One vector is turned by the same rotation once a tick. Each row is the vector after some number of ticks, and that number follows the row.
The counts run from 0 to 46.
[ -1  28  17  13   3   5 -12 -15   9  -1  -3  11   0  -7   3  -1 -11  10
  10   4   4 -17  12  -2] => 40
[  5   4  22  11 -11  14  -7   8   4  -4 -20  25   0   3  -3   4   4  16
  -3   0 -10  -6   5   2] => 34
[ -6  23  16   3  -7  18  -9  -8  13  -4 -10  17  -1   2  -3   3   6  12
   1   4 -12 -19   1  -4] => 42
[ 4 16 18 18 -1 -7 -5 -1  9  4 -9 21 -2  6 -4  2  2 16 -1 12 15  4 13 11] => 37
[ -2  25  19   4   2  -3  -6 -18  17  -3  -8  17  -3   3   3   1  -2   6
   4   7   8 -12  12   5] => 29
[ -3  11  15  17 -12  11  -7  10   4  -2 -12  22  -1   6  -8   3  11  22
  -4   7  -6  -3   4   5] => 24
[  5  19  21   9   5  -1  -6 -17  15  -2 -12  14  -1  -3   3   3 -12   4
   8   2   9 -12  14   4] => 39
[ -6  16  17   9 -12  17  -9   3   8  -3 -10  20  -2   5  -5   3  11  19
   0   5 -13  -9   0   0] => 33
[  1  25  16  18   3  -7  -8 -11  11   3  -4  14  -2   1  -2   0  -5  12
   8  11  14  -4  13   8] => 28
[  7  22  23  17   6  -6  -8 -12   7   3  -7  13   2  -6   1   2 -14   9
   7   1  12  -5  18   3] => 18
[ -5  23  19   9  -2  14 -11 -13   6  -2  -5  12   0 -10   3   1  -9  11
   8  -2  -6 -19   7  -6] => 31
[  8   5  24  16  -9   4  -3   8   8  -1 -18  26  -1   8  -6   5   4  15
  -3   4  -2   3  10   7] => 25
[  7   1  24  17  -9  10  -6   8   3  -4 -17  23   1   3  -3   3  -2  14
  -3   0  -4   1   9   6] => 4
[  1  23  19  10   4   5 -10 -16   9  -2  -7  11  -1 -10   4   0 -13   5
   9  -1   4 -17  13  -1] => 9
[ -8  30  15   9  -1   9 -12 -13  10  -2  -1  11  -1  -5   0   0   1  12
   8   7  -4 -19   6  -4] => 41
[ -6  21  13  12 -12  17 -12   4   3  -3  -5  18  -3   1  -5   1   9  20
   1   6 -13 -12   0  -6] => 2
[  2  18  27   5   5  -5  -4 -17  16  -4 -13  15  -1   0   4   1  -8   4
   4   4   9 -11  19   7] => 8
[ -7  24  13  14  -6  16 -12  -3   5  -3  -4  11   0  -6  -2  -2   2  18
   5   4 -12 -16   1  -7] => 32
[  5   8  21  14  -9  18  -8   6   3  -4 -16  21   3  -3  -2   4  -3  16
   0  -5 -12  -7   3  -4] => 13
[ 9 11 18 29 -3  1 -8  9  0  4 -7 19  1 -1 -6  1 -4 23  4  6  7  7 11  5] => 36
[ -2  30  15  14   4   0 -12 -16  13   1  -2  10   2  -4  -1  -1  -6  11
   9  10  10 -13  13   2] => 19
[ -3  23  20   7  -1  13  -9 -13   9  -4  -9  11   1  -7   2   0 -10   7
   6  -3  -6 -19  10  -5] => 0
[  0  15  13  19  -9  17 -13   7   0  -3  -6  17   2  -4  -3   3   3  22
   4   4 -11  -6   2  -5] => 23
[  9  10  22  15  -3  -6  -2  -1  10   0 -14  25   0   8  -5   3   0  11
  -2   8   8   5  12  13] => 16
[ 11   6  22  24  -7   2  -4   7   1   2 -12  20   2   1  -4   3  -6  20
   2   0   6   7  12   3] => 5
[  4  18  20  14   2  -9  -5 -10  12   1 -10  19  -2   3  -2   2   0  10
   2  10  13  -2  13  13] => 7
[ -6  19  22   3  -5  17 -10 -12  10  -7 -12  15   0  -4   0   1  -1   9
   2   1 -11 -20   4  -3] => 21
[ -3  23  15  15  -6  17 -14  -4   3  -3  -3  12   0  -8  -1   2  -4  18
   7   1 -10 -16   4  -8] => 1
[ 5 12 17 21 -6  2 -6  8  7  1 -9 22  0  6 -7  5  5 20 -3 10  4  9  7  8] => 15
[  5  11  16  25 -11   9  -9  11  -1   2  -9  22  -2   3  -7   1   3  24
   0   6  -2   1   6   2] => 45
[ -4  31  14  14   0  11 -13 -13   8   0  -2   9   0  -7   2  -4  -4  12
  10   5  -2 -18   6  -6] => 10
[ -1  22  22   1   3  10  -8 -19  13  -3 -11  13   0  -4   4   1  -8   4
   5   0  -1 -19  11  -1] => 30
[ 10  12  25  13   1  -5  -3  -8   9  -2 -15  20  -1   0   1   3  -9   8
   2   2  11   0  16  11] => 17
[ -2  12  23   6  -8  20 -11  -1   6  -6 -17  21   1  -1   0   2   1  14
   0  -1 -15 -12   4  -3] => 43
[ -4  15  19   4 -11  18  -9   0   8  -7 -16  19  -1   1  -3   4   8  13
  -2   2 -17 -16   3  -1] => 12
[  8   9  19  26 -12  14 -11  12  -1   0  -9  20   0  -3  -4   3   0  22
   2   0  -5   2   5  -2] => 14
[ 10   3  23  23  -7  11  -8   9   1  -2 -16  21   0  -1  -5   4  -5  17
   1  -3  -4   2   8   3] => 35
[ -6  26  16   3  -2   6 -11 -16  14  -2  -6  12  -2   0  -1   1   3  10
   6   8  -3 -21   8   1] => 20
[  5   8  20  18  -9  19 -12  10   2  -3 -13  19   3  -4  -7   2  -3  21
   2  -4 -10  -4   7  -5] => 44
[  0  15  18  10  -8  22 -10   1   4  -3  -9  16   1  -7  -1  -1  -4  15
   4  -4 -14 -16   5  -8] => 22
[-10  25  14   6  -7  16 -11  -7   9  -3  -4  16  -2  -2  -4   0   6  13
   3   7  -8 -17   3  -3] => 11
[  9  15  22  24   0  -6  -8  -3   6   4  -7  14   1  -4  -2   1 -10  15
   7   4  14   4  15   6] => 27
[ 7 17 19 24  0 -7 -4  0  5  2 -7 18 -1  3 -2  1 -2 19  3 12 12  5 11 10] => 6
[  5   8  16  17  -8   0  -5   7   6  -1 -13  25  -2   7  -4   2   4  18
  -2   9   5   6   7   9] => 46
[  5  16  24   8   2  -8  -6 -11  15  -1 -11  19  -2   4  -1   3  -4   7
   2   7  12  -5  14  11] => 38
[  0   8  19  10 -10  16  -6   7   8  -4 -14  23   0   7  -6   6   8  17
  -4   4 -11  -6   1   3] => 3
[ 11   4  25  18  -3   0  -5   4   7   2 -17  22   1   1  -1   4  -9  12
   1   1   8   7  14  10] => 26
